The rows of X fall into a few groups, and each row is roughly a mix of its group's hidden directions.
X:
[[-20  -4  13 -23   2 -11  12   4  69  -9  -6  30 -12]
 [  8  19  33  55 -33   3 -11  10 -15   5 -28   9 -16]
 [-55   6  19   4 -33  25   0  16  31  -1  -2  30  -7]
 [  5 -23 -45 -25  -9  14  -2  41  19  -6 -17 -24  29]
 [-40 -14  -7  19   6   7  35   8  28  28 -31   5 -35]
 [-49 -15 -27  31 -12   4  15   2  20 -29  15 -17 -30]
 [ 19   0   6   8 -15 -18 -52  11 -40  11  15 -15  37]
 [  3 -20 -21 -38   4   7 -40   0  -6 -13  42 -24  28]
 [ 20 -19 -19 -19  27 -34 -26 -25 -25   8  16 -39  14]
 [  0   8 -13  16 -45 -31 -49  -8   1 -20 -17 -23  11]
 [-43 -13   0 -41  22  19 -35   4  15  18  24 -18   8]
 [ 19   1  10 -34  -7   7 -20 -27   6 -12  44   1  49]
 [ -7  12  35  33  17  -1  25 -19   0 -10  -7  38 -44]
 [  8  14   4  24  25  -9  27 -18   1  50 -36 -27 -10]
 [-19  11   8  47  -4  -2  39 -21 -18   4   0   0 -48]
 [-52   2  12  25  -8 -10  31  -3  22  34 -27   3 -19]
 [ 33   2 -26   6  -7 -29 -36 -12   0 -46  13 -25  14]
 [ 17   9 -25 -27   2 -21 -29 -41 -43   4 -18  22   0]
 [ -3  21  36  24  17 -22   9 -36 -27   5   4  30 -34]
 [ 20  23   4  -8  28 -36  -7 -21 -51  10  24   1  21]
 [ 28  16   5  45 -13 -26  40 -18 -17   1 -27  13 -17]
 [ 28   2  -2  -4  -7  19 -14 -27 -48   2  28 -15  43]
 [-39 -10   3  27  -5  24  32  31  36  -2  10 -29 -11]
 [ -6  15   9  55 -17 -13  25 -18 -14  -3 -10   2 -48]
 [ 52  24   7  30  10   5  24  13  -4   1 -44  11 -11]
 [-32   4   5  41   3   2  44 -17  -6  -1  -2  -2 -48]
 [-14 -11  19 -15   3  18 -12  43  46  -8  18 -11  39]
 [ 16  27   7  32  13  22  30  14  12  26 -48  -6 -19]
 [ 39  15   6  -5 -18 -28 -32 -34 -41   9  -5  22   3]
 [  1 -14   4 -30  42  26  46   4  -8  18  26  22  -9]
 [ 12   7 -10  32 -12  -9 -17  -6 -66 -28  10  -9 -12]
 [ 28   5 -22  14 -21 -13   8 -18   1 -21 -51  29 -30]
 [-29 -16   1   3   8   4  22  19  72   1  -6   2  -9]
 [ 20  10  10  36   1 -41  31 -19  -9  12 -44   9 -17]
 [  8  18   2 -14 -17 -18 -36 -32 -48 -24  27  11   6]
 [-34  -1   5 -17 -14 -14  -1 -11  42 -43  23  32 -14]
 [-35  -4   5   7   9  -6  30  13  30  23 -41  19 -38]
 [  4  10  -5 -11 -20 -13 -33 -25 -26 -47  42   5   6]
 [ 15  16  11  41   7 -20  41  -5 -11  11 -43  12 -26]
 [ 31  23  53  30  -4 -13  -1   3 -19  17  32   2  15]
 [-31  -9  26  15   1  24  23  21 -25  50 -15  10 -19]
 [ 38  11 -20 -20 -12 -25 -37 -32 -39   5  -9  12  10]
 [ -2 -11 -14 -13  10   0   2  14  35 -33 -51  39  -9]
 [-15  -8   7  10  16   5  36  22  31  36 -45   9 -20]
 [-17  17  21  24   3   3  12 -17 -40  33  44 -26  -3]
 [ -8 -24   5 -26  28  43  38  24  18  18  16  21  -8]
 [ -3  -4  -6 -18  32  29  56  -7  28  -9  11  14 -27]
 [ 21  11   6  15  13  13  13   4 -32  52 -44 -11  14]
 [-29 -18  24  11  -8  45  19  30   8  39 -18  10 -12]
 [-19  10  32  39  19  14  40  -8 -15  11  30   1 -29]
 [  4  -9  11 -35  -6   1 -15 -19  26 -23  51   3  39]
 [ 12  10  -1  -8 -18 -15 -38 -24 -37 -38  40   5   9]
 [  6  13  66  31   1   5   6  15  12   6  35   7   5]
 [-19 -16  -5 -18 -39  16 -21   4   6 -29  50  10  28]
 [ 14  25  18  34 -22  23  42  11  19  -1 -24  30 -15]
 [-62 -19   5 -21 -13 -12 -16 -14  -2  -3  42  10   2]
 [-39  -6  30 -13  23  13  -6  16   9  13  48 -19  29]
 [-17 -20  21 -27  23  26  12  25 -20  47  22  12  14]
 [-40   0  16  37  10  13  45 -10   2  -1  14  -3 -39]
 [-25 -12 -18  -9  14  -3  18  -1  30 -33 -46  34 -19]
 [ -4  13   5 -11  24  11  52 -19  34 -17  -7  27 -31]
 [ 30   0 -26  -4   3 -27 -28 -17  10 -52  20 -24  13]
 [-19 -23 -12 -43   1  12 -35  -2   5  -7  45 -18  24]
 [ -2 -11  15  24 -23  15 -26  41 -32  43  -6  -2  19]
 [-25  -5   9 -22  -2 -17  -6   6  63 -28  18  24 -12]
 [ -4   0   8   7  18   8  34  15  13  50 -51   6 -10]
 [  9  14  -5  -2 -19 -14 -34 -32 -57 -23  23   1   0]
 [-35 -25  -5 -22 -11  29   5  32  43  27 -18   7   7]
 [-19 -21  -3 -26  -1 -31 -28 -27 -20  -7  51  -5  15]
 [ 22  25  12  44 -21 -13  42 -13  -1   4 -27  22 -20]
 [-13  17  -9  18   4 -16  10  25  24   7 -54   3 -44]
 [ 21   8   0  -5   7 -35 -37 -12 -43  -4  28 -19  33]
 [ 38  11 -10  11 -11 -30 -44  -4  -2 -37  15 -15  26]
 [ -8 -22 -12 -17  14 -39 -33 -27 -30   1  33 -27   8]
 [ -3  10 -12   7   1 -16   6 -52 -45  13  -7   9 -41]
 [-29  -5   6  10  13  -2  32  13  29  36 -43  15 -28]
 [ 15  21  14 -54   6 -21 -21 -14   7  31 -22  28 -11]
 [  7  14   3  22  31 -20  20  -5  -2  33 -52 -16 -29]
 [ 35  25  14  33   3   7  33  14   5   2 -46  18 -19]
 [ 32   8 -24 -29 -16 -21 -36 -28 -37  17  -7  -3  17]
 [-10  15  31  21  10 -21  -2 -46 -34   8  20  16 -33]
 [ -1  14   4  12  -8 -11   2 -36 -58  29 -30  15 -14]
 [ 25  18  35  35 -28 -32  -8  -4   7 -12 -28  27 -18]
 [-17 -28  -4 -35  21  40  28  25  32  17  12  13   1]
 [ -8   3  -7 -14 -20 -12 -30 -18  -7 -52  50   5   2]
 [-26 -14  -1  -3   1   0  13   9  78 -12   6   2  -5]
 [-57 -22   2  -2  -6 -32   6 -34  -5  22  25 -13   3]
 [ -3  19  24  48 -38   3 -11   6 -13  21 -40  12 -10]
 [ 31  26   2  41  -4  17  47   4   4  19 -32   2  -9]
 [ 21  13  45   4   2 -18  -1 -10  25 -15 -28  50 -10]
 [ 33  19  19  14  13 -28 -13 -21 -49 -19  31  -5   3]
 [ 21  13  -7  20  36 -11  22   3 -13  27 -49 -24 -21]
 [-36 -14  -4 -42  16  17 -43  16  19   9  24 -17   8]
 [-13  12  35  -6  -5 -17 -35 -29 -26  23  44  -8  13]
 [-16  -2 -15   1  -4  20  38  -2  53 -16 -25  10 -34]
 [ -1 -12  24  -5  12  19   2  50  49 -16   9   3  28]
 [  3 -17 -14 -55  25  18 -18  17  17  -2  12  -3  43]
 [ -9 -19 -32 -45  32  35   5   9   6   3  22 -15  27]
 [ 47  15  -5   4  19  25   5  33   6 -15 -48   5 -12]
 [ 11  18  34  56 -31  10  -6  11  -7   0 -29  13 -17]
 [ -7   8 -13  32   5  -6  14  24 -10  14 -51  -8 -46]
 [ -5  -6 -44   7  -7   8   1   4 -44  18  27 -45   8]
 [-69 -15  13  -2 -20 -16  -4 -10  -6  -2  31  20  -5]
 [-19 -17  -5   8  12  16  37  21  56  19 -25   3 -14]
 [ 34  13  11 -16  -3 -11 -34  -7 -52 -16  26  -2  25]
 [ 13  12  -1  23  33 -25  23 -14 -13  34 -42 -22 -22]
 [-60   1  15   6 -37  16  11   5  12  -7  15  35  -5]
 [ 29 -16 -13  20   2  40  13   9 -19  -3  21 -34  43]
 [  8   3   5  15 -10 -24 -37   0 -61  21   7 -18  20]
 [-23 -21  -7 -37 -11  -7 -34  -6 -10 -31  46  14  15]
 [  1 -15   3 -20  37  40  49   8  15   8  16  20 -17]
 [ 10 -16   2  11 -17   1 -49  31 -34  23  10 -17  35]
 [  6  10  -8  18 -13 -12 -25  -1 -59 -41  25  -7  -8]
 [ -3 -15  20 -28  44  32  34   9  -4  23  27  20   2]
 [  0  13   6  10 -30 -41 -55  -7 -23   0  -8 -13  26]
 [ 41  23  29  19 -16 -32 -21 -24 -25   0  -8  29  -8]
 [ 44  22  21  27 -22 -26 -18 -18 -39  12  -1  14  -7]
 [ -8   8 -12 -16 -19 -13 -35 -28 -16 -38  49 -12   9]
 [ 37   6  -8   9 -11 -26 -46  -1 -22 -22  21 -19  33]
 [-12  11  10  -9  -7 -15 -28 -51 -40  22  33  -8  -5]
 [ 20  13  46 -16  11 -14 -17 -25   6  -7 -11  55   2]
 [-58 -23   3 -21  -6 -23 -19 -18  -5  -1  43   0   1]
 [ -7 -16  -2 -17  16  22  21  -5  41  57 -18 -12  10]
 [ 23  -4 -34 -12   8 -20 -20 -26  12 -51  19 -27   8]
 [ 17  20   2 -12  31 -35   3 -36  24 -47   0  13  -5]
 [ 20  -9 -17 -38   4  27 -43  16   3 -24  29 -11  26]
 [ 51  23  -1  18   6  22  23  18  12   2 -48   5  -5]
 [-30 -20 -12 -26  -6  35  17  20  52  16 -15   8   1]
 [ 12 -19 -23 -37   4   5 -38  -3 -12 -19  39 -23  29]
 [ 15   2   2  26 -20 -24 -40   5 -56  12   4 -20  15]
 [-37 -17 -40   3  -9  18  12  20  -5  11  17 -52   4]
 [-10 -13  24 -19  13  16  -7  42  48  -8  16  -5  35]
 [  9 -10 -12 -38  -6  36 -36  20  13 -20  33  -5  29]
 [ 35   0  -5 -41  -2  -6 -44  13   4   2  -5   5  46]
 [-10  -6 -41  21 -18   3  -1  18 -28  10  23 -54   7]
 [ 23  24  21  42 -15   8  43   4  12   9 -30  24 -13]
 [-19   6 -15  -6  13   8  52 -22  32 -16 -16   7 -41]
 [ 14 -15 -17 -41   5  18 -41   7   1 -18  37 -16  29]
 [-17 -22 -10 -38  -4   4 -40  -7   0  -8  48 -17  27]
 [-28 -16 -12 -15 -13  28  13  25  56  12 -28  12  -4]
 [-35 -23  -5 -44  19  16 -41  16   9  -1  24 -16  12]
 [ 20  30  -1  35 -18 -41 -23 -24 -24 -28  -5 -15  -4]
 [  5  17   7  51 -18 -10  16 -26 -39   8  12  -7 -36]
 [ -8  12   1 -21  38   3  52 -25  27 -14   3  19 -25]
 [-37 -13  -5  17   6   5  36  10  37  25 -32   7 -30]
 [ -4 -13   2 -27  17  21  20   1  50  46 -10 -12  21]
 [ -4  14  66  34   1   4  -1   6   9  -1  35  16  -2]
 [ 22  19   8  40 -37   7  39   4   5 -20 -15  33 -14]
 [ 42  21   7  27  20   6  13  24  -2   3 -52   6 -20]
 [-24 -18  -6  -2  -1   4  11   3  78 -10  10  -3  -2]
 [ 35  12   6 -15  -7 -10 -34  -7 -46 -25  31  -6  25]
 [ 21  26  -3  37  -1  19  38   9   8  21 -47  -7 -14]
 [ -6 -20  16 -29  29  18   5  25 -28  42  30  11  22]
 [ 42  19  38  14 -15 -36 -28 -15 -14  -1  -8  27   4]
 [-13  -1  -9  38  10   0  20  19 -26  32 -41 -12 -36]
 [-32 -16  -3  12   9  10  36  11  52  25 -25   2 -17]
 [-10 -15  16 -17   3  16 -12  43  48 -13  12  -8  39]
 [  1  16   9  57  -9  -4  30 -13 -29   7  10  -9 -39]
 [ -4  18  34  13   8 -16 -12 -39 -43  20  35   9 -10]
 [-27 -10  14 -15 -41  13 -13   9  24 -23  42  32  14]
 [ 36   4 -21  15 -17 -27 -43  -2  -4 -39  10 -22  18]
 [-39   5   2   2   1 -23  12   2  14  10 -33  29 -54]
 [ 34 -12 -19 -37   7   9 -36   5 -10 -26  36 -12  26]
 [ 27   7  -9  28   3   8   5   6 -62  14 -15 -34  12]
 [ 13  14  52   1  -6 -20 -10 -11  34 -13 -21  42  -5]
 [ 28   9   6 -36 -10  -1 -29 -32  -6 -11  35   1  41]
 [  6  15  -6 -31  34 -17  25 -36  31 -37  16   8  -7]
 [-52 -24  -2 -22  -7 -18 -21 -20  -9  -3  47  -6   6]
 [ 33  19  14  21  22 -27  -3 -25 -49 -23  21  -4  -9]
 [ 34  22  25 -39  -2 -17 -26 -27   0  -1   7  18  39]
 [-28 -25 -22 -31  -8 -10 -37  -6 -21 -31  35  -6  12]
 [-22   2  25  14  -8  19  17  23 -19  55 -26  25  -7]]

Here is one row of each group, with its name. Which group are the others in?
[ 34  21  -1  27  29   2  19  16  -9  19 -51 -11 -20]
K
[-38 -20 -31 -33  23  35  18  11  20   0  12 -22  15]
U
[-45 -19 -29  24  -1   7  15  22  20 -17  12 -24 -37]
F
[  1  24  -7  23 -31 -47 -38 -20 -15 -14 -20 -18   8]
G

[-17   9 -13 -20  22  -9  39 -33  38 -28  -7   7 -30]
G
[  5   2 -27 -18  16 -14  13 -39  35 -51   2  -9 -15]
G
[ 18  15  41  13   3 -15  -7   2 -27  21  48 -15  31]
U
[ -4  15  -6  11   3 -17  10 -50 -47  18  -5   8 -38]
U
[ 14  21  13  33   6   6  48   0  13  22 -44   6 -21]
K
[  8  16   2  12  -7   2   9 -30 -52  30 -41  22 -10]
F
[  4 -14 -49 -34 -24  -3 -25   5  -4  10  -5 -37  28]
U
[  5 -17   0  32  13  23  15   7 -29  45  -7 -37  27]
F
[ 20   9   7  35   4 -47  28 -24 -21  16 -33   7 -15]
K
[ -1   1  34  44  -7   9  29  41  29  -1  17 -21  -3]
U
[-17 -11   8  11  12   4  30  22  61  15 -31  10 -12]
F
